rotation ticks, each row followed by its count of ticks:
The counts run from 0 to 460.
[ 36 -15   5  -8  10 -19 -14   9  37   3  23   9  31 -30 -20  19  -8   7
  10  22  34 -17  -8 -24 -21   7  -4 -11  12  -7  -5 -30   1  -7  -2  19
  -8  36 -13   2   8  -4]	224
[  6 -17 -22  10  17 -37  -4  11  19   6 -11  19  32 -13  -4  13  -3   5
   4  34  19  25  -6 -31 -21   0 -26 -18 -28 -19  -7 -26  -6   7 -41  14
  21  22   1  -2   0  -6]	352
[  5  -9   0   9   1 -35   4 -16  -7 -13  -5  -5  13  36   0  45   8 -26
 -10   0  11  10 -29 -24  22  25 -23   6  19 -25   1  -3   3   7 -12  10
  15  40  -7   0  33  -6]	152
[ 23   5  18  -6   0 -10 -28  11  -1  13   6  11  15  -5  -3  33  10 -11
  11   3  25  15 -11 -20  36   0 -36 -37   0 -27  -4 -11 -29 -13   0  -7
 -19  23  24 -29   4   1]	314
[ 13  16   1   8   3   1 -29   2   6  -4   9 -25   9 -11 -24  54   0 -10
   3  11  32  -4 -13 -39  22   6 -17 -28   7  -7   0  -6 -33 -19 -17  -1
  -9  14   7 -28 -16  21]	449
[  8 -43   5  -9  -6 -33 -13  20  20  20 -12  21   8  12 -20  -1  -9 -30
  19  26  -8   7 -15 -19  18  18 -28 -10 -10   3   0  -2 -55  16  13   0
  -4   9   5   0  13  -5]	54
[ 22 -29  28 -19  -3 -12 -13  12  12  -4  -4  -8  25  -2   3  -8  -7 -32
  19   5   7  17 -33 -41   8  -4 -20   4  -2  -7   9  -8 -46   7   0   9
 -34   1  12  -4   6  26]	186
[ 14  24   9 -15  13   6 -26   1  22  16   5  -7  28   7  -8  43  -2  -1
  -1  19  22  11 -23 -28  18  16 -33 -17  20 -16  10   4 -17 -22   1  26
  -6   3  33 -28 -18  10]	445
[ -1 -25   1   5  30  -8  15 -12  18 -26  -9  -4  28  24  -5  33  -5  13
   8  10  24   5 -14  -6   3  17 -26   4  20 -23  -7  24 -11 -18   4  39
  22  32  -2  -1  29  19]	393
[ -3 -39 -11  23   8 -33  16   5  25 -23  -9  10   7  33 -15  11 -21 -10
   4  21   0   0 -10 -38  14  20 -13   4 -10 -14  -9  18 -35 -19   4  19
  30   7  11  13   3  19]	384
[  4  -2   5  -5  16 -35   4 -21  10  -7  11  -5  31   9 -13  40 -15  10
  -1  -6  26  11  -2 -27   3  -8 -32 -32   1 -41  -1  10 -16 -17 -15  -4
  23   8   4   0 -22  18]	125
[ 18 -34  10  11   3 -27  27  21  30  -4  20   0  13   1 -35  28 -26  -5
   4   2  -9   8   3 -33  -5  21 -14 -33  10  -6  10  -6 -17 -11   0   5
  35  17 -19  18  -3  -5]	241
[ 19 -30  18  -6 -22 -27 -10   8  15   0 -19 -11  17 -14 -10  -1   0 -33
   5  15  15 -11 -20 -14   0  -8 -15 -42  -9  11 -10 -15 -42   5  -4   6
 -30  25 -17  22  23  -7]	45
[  0 -12   8  -2  19  25  -6  20  21  -9 -15  -3  13  -5  -5  14 -19   4
  28  28  47   6 -15  -9   7  -1  -6 -18 -17 -11   3   0 -28 -24  15  34
 -13  42  -9 -11   6  20]	76
[-12   0  10  -9 -12 -21  -5   8   5  15 -30 -20  15  -2  -8  27  -8  -7
   2  18   6  38 -24 -11  20  -6 -43 -42 -16 -11  27  -3 -37   1 -17   7
   0   2   5 -17   1   8]	305
[  7  -4  19  -9   5 -31   6 -33   5 -23   1 -13  32  43  -5  35  -4 -28
  -5 -19  30 -13 -19 -28   9   9 -13   3   2 -40  -7  -3  -8  -2   3   5
 -10  19  -3  -2   0  22]	140
[ 23 -24  31  17  -4  22  -7  35   9 -21  -6   2  12   5  -3  15   1 -40
   9   6   1  17 -22 -41  14  16 -22 -15  -1   8  16  -6 -24 -24   0  14
  -8   9  14  -2  19   3]	194
[ 31 -20 -14  -1  11 -19 -12   8  35   6  20  10  19 -39 -22  19 -13   9
  11  30  28 -23  -7 -32  -9   8   2  -8  -1  -9 -10 -28  -8  -5 -10  11
  -4  36 -14  -5  -4   1]	223
[  7 -10  -3   6  28  18  -6  22  28 -13  -1 -10  25 -17  -4  15  -3   4
  21  36  35  10 -28 -34 -14   2   1   1   0  -5   0 -17  -9 -11 -13  42
 -10  41 -13 -17  13  12]	212
[ 15  15   3 -10  -8   2 -23  -4  24   4   2 -15  27   6 -10  33  -7 -38
  -4  14  27 -14 -21 -37  -1  16   2   3  -2 -17   3 -29 -10 -10  -8  17
 -43   8   5 -17 -19  18]	459
[ -1   4  -4 -14 -16 -43  -7  -1  17  30 -24  -8   4  25  -1  13  -8  -4
   3  21   0  14 -39 -15  40  20 -29 -15   8 -15  20  -2 -21  15   9  14
   0  17   3 -15   9 -19]	295
[ -8 -23   0   6  19  -8  19 -10  19 -31 -26 -17  25  18  -2  20 -14  10
   5  20  25  13 -21  -6   5   9 -21   5   0 -22  -6  20 -16 -18   2  43
  17  21   4   8  26  26]	394
[-18   1 -23   7  25 -21   3  -8  12   7 -13  -3  26  28 -14  26  20 -28
  -2  30  -1   6 -25 -28  -5  14 -20  -4   0 -23 -16   2 -12  13 -17  26
  13  23   1 -20  16  -2]	22
[  6  -2  31 -13  -6   5 -15  10  -1  -7  -8 -18  17  -3   0  18  -3 -32
  19   5  30  14 -20 -27  20 -19 -14 -41 -26 -15  11 -13 -37 -10  -4   3
 -34  13   5 -14  -4  25]	317
[ 27  -3  28   8   3  13 -13  20  11  -5  -4  10  18  20  10  25   3 -45
   3   2  23   3 -20 -43  12  10  -5  -8 -15 -16   4 -30  -3 -18   3   5
 -25  37   3 -17   7   0]	329
[  6 -20  17 -25 -14 -26   1   6  31  16 -10 -25  24  11  -6  19 -23   2
  11   5  -7  18 -30 -22  29  18 -22   5  19  -4  42 -10 -26  17  11  20
  -1  -1  -3   9  11  21]	426
[ 10   3   6  -3 -18 -12 -24   9   4   3 -14 -11   6  -3 -10  19  -4 -16
   9  17  23   4 -18 -27  28 -15 -33 -49 -20  -9   9  -8 -44 -20 -10  -8
 -21   8  14 -22 -16   3]	312
[  6 -10 -12  -7 -27 -45  -6 -28  25   7 -12 -20   2  20 -25  35  -7 -26
  -7   6  16 -32 -15 -18  29  20 -14   2   5 -10 -11 -16 -24   0  18   0
  -4  24 -21 -12  11 -12]	281
[ -3 -23 -15  -6  15  -2  -9   7  22   1  -8  12  18 -14 -18  33 -12   6
  23  29  40  14   7  -8   4  13 -19   4 -28 -27  -5 -10 -33  -2   6  15
   0  27  -9 -26  -1  30]	80
[ 24 -25   8  -1   3 -17  -2  -4  23  -2   6   4  20 -15 -23  40 -25   0
  10  -6  34  -5  13 -20   2  11  -8   7 -12 -14   9 -40 -15   5   9  -2
   4  47 -36 -11  -5   9]	93
[ 33  -1   4  -3  13 -24 -12   2  33   1  -9  17  41  -4  10   0 -11   4
  -1  27  33  -3 -18 -29 -30  -7 -16 -24  -9 -15  -4 -21   1 -19 -20  23
   4  25   3  12  -2 -18]	355
[ 14   1 -17  21  11  -3 -22   7  17   1 -18  16  15  26 -10  20  -1 -21
  -6  19  15   9 -13 -56  -5   8 -11   7 -24   0  10 -34 -18  -3 -16  -2
   8  34 -11 -22  -9 -17]	339
[  6   2  -7 -17   1 -10 -21  -2  12  10  21  -7  28  -1 -16  45   6 -33
  -1  21  20   4 -11 -31  13  25 -16   8  -7 -36   2 -21  -5   8 -11  12
 -19   6  13 -27 -11  31]	457
[ 21 -36  12  -8  -3 -18 -15  19  19  16 -10  17  13  18 -15 -13 -13 -24
  16  26   2   0 -23 -30  19  11 -20 -10   0  -5   0  -2 -55  13  25   2
 -17  17   3  -1  10 -14]	55
[  9  10  -4   4   9 -39  -3  -1  16   3   2 -11   4  14 -10  21 -33  23
   9  16  19   0 -11 -39  17  -2  -2 -48  -7 -21  15   3 -17 -26 -11  -1
  32  16  -3  10 -28   0]	118
[  6   7  -8  -2  -9 -40 -16 -19  14   1 -36 -14  17  27  13   6  -4 -10
  -8  17  18  -5 -59 -34  12   1 -22   3  14  -6   7  -3 -14  -1 -10  28
  -4  19   1   2  18 -12]	160
[  5 -17  28  -4  20 -16  26   4  40  -3   6  -7  32  28 -28   8 -32  -4
   8  -1  -4   3 -16 -29 -25   8 -10 -19  21  -7  14   3 -15 -15  11  20
  15  11 -18  16 -17   5]	245
[ -2 -18 -14  -7 -37 -45   0 -18  19   3 -16 -23  -4  15 -23  35 -12 -27
  -8  16  14 -33 -10 -12  29  17 -14   0 -10 -11  -8 -21 -26  -2   9   3
  -1  14 -17  -4   9   9]	280
[  7 -13  10  16  -3   5   0  30   1 -14  -5  -4  18  13   0  36   1 -48
   6   9   6  20 -11 -37  15  17  -7 -17 -35 -11  11 -32 -11  -8 -16   3
  -8  36  -8 -15  14  14]	331
[ 32 -41  11  10  11 -42   9  12  18 -10  19  32  22  10 -10   7  -8 -16
   5   7   4  -4   3 -31   9  16 -14 -22  -8 -27 -20  -5 -20 -21   2  -7
  19  14  17  18   5   0]	372
[ 17 -10   5 -12 -22 -37  -2 -23  23   7 -10  -4  13  24 -19  36  -3 -27
 -11   3  16 -27 -21 -11  33  26 -24   0  16 -16  -4 -13 -13  -4  22   8
  -8  31 -20 -11  16 -19]	282
[ 12 -21 -11   0 -14 -45 -25 -11  16   4 -19   4  21 -13 -20   4   5 -25
  -5  26  17 -19 -13 -17  -5  -4 -30 -24  -3   3 -23 -18 -41   8 -14   1
 -16  14 -12   2  15 -11]	40
